Here are some points:
[-30 -60 -31 -87 -67 -29 -17  -8  19 -24 105 -62  -1   7   1  -2]
[-15  34 -12  45  44 -24 -40  13 -29  -8 -26  -5   2   8   7  28]
[-12 -94 -76   7  41  -4 -20  24  10  10  39 -36  61 -65 101  18]
[  6 -69   0  -4  -8 -15 -31  -2  36 -25  84 -22  11  -6  45 -57]
[-22 -54  -2 -41  -4 -21   8  12  15  12  -2  39 -32 -23 -49  -5]
[ 62 -62 -34 -10  65 -30 -26 123 -36  83 -51 -12   3  26  30  10]
[-41 -25 -68 -54 -44  24  -7 -38 -57  32   3 -32   9 -30  32  -7]
[-71  21 -18 -12 -41 -30 -72 -54  22  33   0  35 -61   8  99  55]
[ 35   3   9  65   9  10 -33   7  -3   7 -29   3 -37  21  13  23]
[ 86  83   9  27  71  34 -13  35 -59  43  38  25  50  26 -39  -2]
[ -33  127  -13   -7   58   84   61  -31 -127   18 -115   79  -14   44
  -30   12]
[-65  22 -15 -64 -46 117  38 -14   0 -74 -51 -28 -66 -78 -35  16]
[ 45  -9 -45 -33 -19 -25 -26  10 -14  37  53 -71 -59 -28  39  14]
[  15    2  -29  -42  -11   59   60   27  -25  -48  -45  -14   71   12
 -110  -67]
[-70 -76 -22 -69 -36 -10 -34 -26   1   6  31 -10 -12  31  63 -17]
[  47  -65  -28  -30  -91   75  -14  -30   61 -127   19  -25   -1  -64
  -47  -68]
[   9   52   56   16    2   79   84  -15   84 -127  -57   13  -17  -96
   74  -34]
[ 47 -42 -73   4  28 -11  22  53  19 -62 -27 -12  -4 -35 -75 -71]
[-29  43 -54  26  23 -16 -21  31 -96  55 -58  27 -71  14  -6  71]
[ -33   81   84    0  -17   63   -6 -114  -30   51   70  -26   -8   70
   56  127]
[ 34 -43  -3  18 -32 -10  40 -71 -15 -15  13 -72 -11  -4 -49  53]
[-13  41 -13  59   8  34  -3 -48  -1 -47   1 -10  -5 -27 -12 -25]
[ -6 -43   5 -20 -19  -5  51 -22 -16 -61  31 -25 -89   8  -7  11]
[ 60  15  31  46  13 -48  -7  12  50  -8  15  -8  -8   7 -33  -5]
[ 10  -4 -36 -20 -16   2 -39 -24  -2 -31 -33  20 -13  30  -6 -45]
[-31  57  32  33  12  31 -28 -83 -18  69  75   4  -9 -12  24 118]
[  0 -59  20 -19 -31  -3 -22 -31   1 -10  41 -44   4  15 -41  23]
[ 34  78  38  29  76  29  -4   0 -32  16 -77   7   6  24 -48  17]
[ 56 -43   6  15  58 -51 -13  69   8  95  18 -10 -25  21   7  23]
[ -3 -82   8 -12 -71  -6   1 -36  15   4 -29 -29 -44   0  12   2]
[ 36  34 111  72  47 -15  41  22 -26 -39  11  50 -44   6 -29 -20]
[  4  64  30  26   6  40  17 -14  19  11   7  46  -2   6  -4 -16]
[-19 -16 -35  31  -1 -32  -2 -86 -22 -13  12 -24  24  10 -31  17]
[-49  39  48 -13 -50  -4 -27 -68 -13 127  24  16 -32  50  27  93]
[ 25  -6  72  43  31 -89  -6  33  35  18  -5   8  13  31 -88 -24]
[ -72   -9   43  -26  -22   21   26   -9  127 -110  -35   29   -8  -81
  -39  -87]
[ 16 -30  14 -95 -54  -1  40 -32  38 -26  72 -42  51  23  55 -23]
[ -2  50 -48  25 -24   7 -16  22  15 -10  32 -47 -17 -10  74  33]
[-24 -18   1 -23 -28  -7 -36  10  33  25 -12   9 -15  15 -17  -9]
[ -33 -127  -42  -65  -83  -18   46  -34   44  -66   35 -109   29  -44
 -105  -85]
[ -9 -29  43  -5 -64  66  21   9  78  -6  42  22  48 -33  -4 -10]
[ -38 -127  -16  -16  -34   -6  -66   19   37   -5   73  -32   13  -18
   64  -19]
[ 18 -17   6 -18  55  12  47  28  -3  -9   9  25  95  -7 -40 -58]
[ -23 -110  -57  -47  -88  -28  -57  -55   65  -42  109  -58   20   -4
   69   -9]
[ 18 -10   5  71  32 -21  26   1 -32  21 -27   3  31  19 -58 -69]
[ 50  68 -57  43  75 -53  16  41 -21  46 -55  19  19  60   3  37]
[-15  27 -26  50   3   0  77   5  44   7  28 -25 -14  -5 -32   6]
[ -8 -52  16 -50 -12 -21  41  28  36  -8 -22   3  28 -38 -11 -21]
[ 38  41 -31 -17  16  26  61  13  13 -10 -42  24  44   4 -18 -17]
40 more points follow, each with its number after it:
[ 59  -6  19   2 -29 -15 -21 -28 -48  20  81 -60 -43   8  32  53] 0
[ 17 -39 -12 -19 -36   4  -3 -19  75  45  54   9  54  -9  57  55] 1
[-25  -2   5 -17  -1 -11  -2 -36  -1 -87  16  -7 -26 -13   5 -35] 2
[-61  25 -13 -10  62  29 -24  12 -33 -48 -69  35  54  29 -11 -24] 3
[-80  -9  14  33   2 -49   7 -57 -40  30  94 -50 -60 -22 -45  77] 4
[  -9   86   56   32   60   40   20   25 -113   32  -65   50   -6   20
    5   24] 5
[-47  11 -19   1   6 -75 -26 -63 -39  25  18  -2 -16  -5   0  59] 6
[-57  77  30  18  11 -23 -15 -27   8  40  -5  59 -26   5 -31 -18] 7
[  6 -15 -11   8 -13  44  31 -69 106 -36  41 -29  24 -74 -20  27] 8
[ 36  -1  18  40 -17  11 -17 -12  34 -31  58 -63  -2 -32 -18  16] 9
[-109   85   37   19   44   15   82  -14  -29    7 -127  122  -50   38
  -85   25] 10
[ -65   57   24   57   37  -18  -11  -74 -125   70   14   11    1   71
  -43  103] 11
[-54  39  52 -27  44   7  15 -73 -29 -19 -34 -10  10 -47  26 -35] 12
[-16 -52 -17   6 -17  -6 -14  -7  24 -14  35  27   9  20  -9   1] 13
[ 73 -69 -56 -33 -34 -33 -26  38 -22  12  10 -58   0  20  19  -5] 14
[ 58 -80 -47  35 -68 -71 -49  29  36  34  61 -60  55  -6  59   5] 15
[ 40 -83  15 -28 -18  34  -8 -18  -2  71   5   9  14  71   0  30] 16
[ 27  79  61  59  29 -59  23  12 -33  19 -16  30 -11  20 -32  45] 17
[  8 -17   9  60  59 -24  -5   2 -46 -22 -16 -50  13 -14 -60  -2] 18
[ 23  28 -14  15  13  28 -33 -14  20  39  20  58  38  12  22 -18] 19
[-54 -14 -16 -28 -27 -33 -11 -34   8 -10  -7 -16 -21  14 -39 -49] 20
[-40 -39   8 -52 -40 -18  -2 -36  16 -26  -7 -11 -51 -17  31  11] 21
[ 10  59  30  -5 -26  67  20 -39 -34  37 -53  53  16 -17  -3  41] 22
[ 65 -25  80   8 -26 -14  29   7  58 -54  -7   4  29   3 -86 -39] 23
[101 -20   4  86  15 -12 -68  -6  20  89  48  -1  17 -15  65  16] 24
[-71  87 115  65  25  17  48 -71  -7  95  78  36  -9  79 -51  63] 25
[-76  17  64  10 -76  14   8  16  38 -42  23 -22 -70 -41 -31  17] 26
[  0 -10  -6  16  32   4  39  41  -9 -83 -66   5  32 -11 -63  15] 27
[-38  26  -6  52  18 -39 -44  38 -41 -20 -37  -2  -5  33 -21 -44] 28
[-33 -58 -11  46  10 -25  52  68 -21   0 -42   1 -19  28 -32  21] 29
[-10   4   8 -52 -39 -42  47 -69 -42  16  38 -29  37  17 -38  77] 30
[-72  86 -15  -4  19 -38 -12 -23 -37  56 -86  63 -25  45  40  31] 31
[-73  15 -37  -4  -8  21 -37 -10 -76  14  28 -43 -22  18  59 100] 32
[ 70  20 -13 -24 -67  29  43 -19  43 -88 -15   2 -24 -26   5 -51] 33
[ 86 -88  12 -11  11 -19 -28  24  86  -4 120 -34 -31 -33  72  -6] 34
[-54 -23 -39 -30 -33 -27  -5  43   4  58  66  42 -23  23  65 -40] 35
[-59 -24  23  61 -38 -21  33 -52  22 -56 -53  22 -14 -10 -19  28] 36
[ 48  49 -29  49 -32  15  32  50 -38  72   2 -39 -16 -11  48  26] 37
[-68 -26 -12 -25  -4 -20 -27  25 -47 -25 -46  30 -24  27  53  -7] 38
[  47   65   16   20   47   32   36  -75  -17 -109  -47    0  -22  -84
   10  -14] 39
Which two of these numbered points are nearest to each point below, looking only along the 7 directions in which the first points spread most? Their numbers follow each, nearest first.
[-19 -16 -32  13 -13  32  39   8  14 -48  40  31 -30  22 -40 -20] > 2 20
[-38  29 -13 -13   6   4  14   3  22 -24 -31  42 -20  31  11  24] > 12 7
[ 52  56  50  -2  35 -20   7  28 -19  30 -91  64 -21  28 -66  15] > 17 7
[-23 -31 -68   5  18 -18 -82   3   2  52   2 -17   4 -26  99  31] > 35 32
[-106  -22  -29   -1   14   15  -39    3   17  -34  -12   17    1  -20
   44    1] > 38 21
[ 63  32 -51  94   7 -35 -25  58 -74  41   5 -32   5 -14  31  34] > 37 24
[-16  -2 -29 -17   1 -17  -6   5 -86  -2 -73  23 -41  -4  18  82] > 38 31
[  0 100 120  29 -19 -30  97 -54  27 127  20  45  74  41 -25 109] > 25 17
[-28 -31  -3  44 -15 -21  10  26  23  34 -50 -55 -21  27 -25   3] > 29 28
[  3 -22 -25 -20 -30 -11 -48 -44 -24  -4  37 -61 -19  22  67  -4] > 0 6
[ 74   9  -5   8  51 -15 -20  33   8 -22  41  -4  18   8 -81 -27] > 18 27
[ 83 105 -26  27  57 -21 -16  81 -64 109 -72  68  41  22 -36  26] > 5 17
[ -7 127  51  60  27 -44   8 -63 -65 127   3  61  -2  86  50 114] > 11 25
[ 57  -4  32 -15 -62  30 -27 -68  15   1  20 -34 -83  34  21  60] > 4 6
[-43 -35  -4  17 -28  40   2 -38  45 -52 -25   4  -9   2 -48 -22] > 2 36
[-14  33  35  16  13  40  50 -21  66 -87 -31  35  33  20  23  14] > 12 33
[-98  41 -16  -9   8 -23 -43  24 -15  90 -31  72 -65  46  17  77] > 31 38
[ -2 -44 -40 -80 -37  14  14 -35 -71 -39  28 -59 -12 -18  78  13] > 21 32
[  43   40   -6   46   26  -25    9  -20  -23   13  -46    8   13   11
 -104   40] > 18 17
[-13 -64   6  13   8 -23  33  45  -1  40  61 -31 -36  23  19 -30] > 13 16
[  2 -27  28   7  -4 -40 -32  57  63 -13  48  40  -5  15  28 -47] > 13 35
[-75  17   6  21 -38 -16 -30 -32 -84  -6   1 -18 -55  29 -18  15] > 6 4
[-46  63 -22 -19  52 -19 -44  -9 -49  40 -18  38 -51  83  49  53] > 31 6
[ 23  -6 -41 -37 -38  30 -34   4  46  36  46 -12  25  -7  72  15] > 1 35
[ 48 -50  -9  -3 -57  21 -25  20  80  -4  94 -69  27 -50 121  -5] > 34 1
[-22   7  95   1 -71  12  19   3  66 -90  48 -11  27 -81  21 -32] > 8 33
[ -28   56  -66   10   -2  -27   -2 -115  -80   -3   48  -36   19   33
  -21   91] > 30 32
[ 97 -92 -20 -30  21 -59 -22   8   5 114  87 -59  42 -18  66   2] > 15 14
[  23  -78   50  -23   -2  -39   57    5   14  -65    1  -30   54  -54
 -114  -73] > 23 27
[-36 -31 -40   5 -33  -4  -5  34  15  59  21   2  36  18  49 -32] > 35 13
[ 14 -15  -1 -29 -25  34 -38  43   2  47  13   8 -31 -38  36 -29] > 35 38
[ 17  42  85  37 -73  51   3 -68  59  23  34  78   7  10 -27  45] > 7 12
[-13  50  65 -14  57  -7 -25  26   6 -18 -19  28  35 -41  40 -44] > 19 3
[-11  53 -29 -32  32  23 -19 -12  28  78 -24 -14  17  17  31   8] > 19 37
[ 28 -68 -29 -14 -10 -27 -63   5  84  42  75 -63 -31 -12  91 -20] > 34 15
[ 49   6  24   3 -32   0 -18 -20  -9 -33  78 -39  22  24  34   8] > 9 0
[ 49 -21 -10  54  -4 -38  50 -22  -3 -36  27 -33  69  22 -65 -25] > 18 9
[ 10  84  58  42  -1  -3 -58  47 -41  18 -41  49  -8  18 -33  -4] > 17 7
[  -6   -7  -62   15  -32  -25  -67    4  -70   36 -104  -51  -52   34
  -42  -22] > 29 28
[ -6  16  34 -22  48 -91  69  34  20  46 -41  12   1  -3 -22 -48] > 29 28
[-24 -57   9 -25  28 -38 -78  60  19  -3  90 -69  32  15  43  26] > 15 1
[-12 -39  34 -27  -1 -21 -29  33 -12  -8 -38  40   0  47  37 -68] > 38 13
[  5 -30  45 -32 -38 -37  27  25  69   8  48 -40  50 -95 -83 -96] > 23 13
[ 96 -92  23  16  50 -26 -10  33  79 -51  23  -5  34 -67 -67 -39] > 23 9
[-85 -27 -67 -15 -59  47 -20 -32 -37  61  27  12 -35  -9 127  76] > 32 35
[-37 -26 -35 -50 -59  -6 -49  11 -27   1  24 -19 -15  -3  24  25] > 21 35
[  39   95   10   -1   88  -42   -4   24 -105   68  -51   90   42   53
  -45  -46] > 5 17
[-21 -19  44  -4 -28  -5 -16  20   3  30  -1  52 -44   9   4 -32] > 7 13
[-23 -17  -7  27  -3  53 -19  42 -34 -72 -50 -39 -47 -12 -58 -65] > 27 2
[-81 120   7  44  17 -16 -27 -41 -79 127 -58  74 -35  91  34  82] > 31 11
[ 27 -51 -71 -15  16  30 -44  36 -30  28 -30 -60   0  -1  11 -35] > 14 29
[ 29   7 -13 -60  75  10  25  31 -31 -33 -69  20  18   8  26 -24] > 3 27
[ 16 -47   4 -62 -38  42  -1 -10  45  16  57 -38 -17 -20  69  41] > 1 13
[  5  67 -38   7  19  26  26 -19  -9  17 -80   0  43 -35   1 -18] > 3 12
[-26  18  14  34  24   6 -10  30 -11  67 -32  57 -26  -2  38  38] > 31 7
[-21  18   6 -11  67  22   4  35  15  10 -89  55  -4  -8  18 -38] > 3 28
[ 33 -13  -5  -4 -28  25  40   4  64 -74 -58 -21  36 -38 -33  -1] > 33 2
[ -75 -121   -6  -59  -35  -37  -59  -28   75   31   62  -79  -10  -64
   60  -65] > 21 35
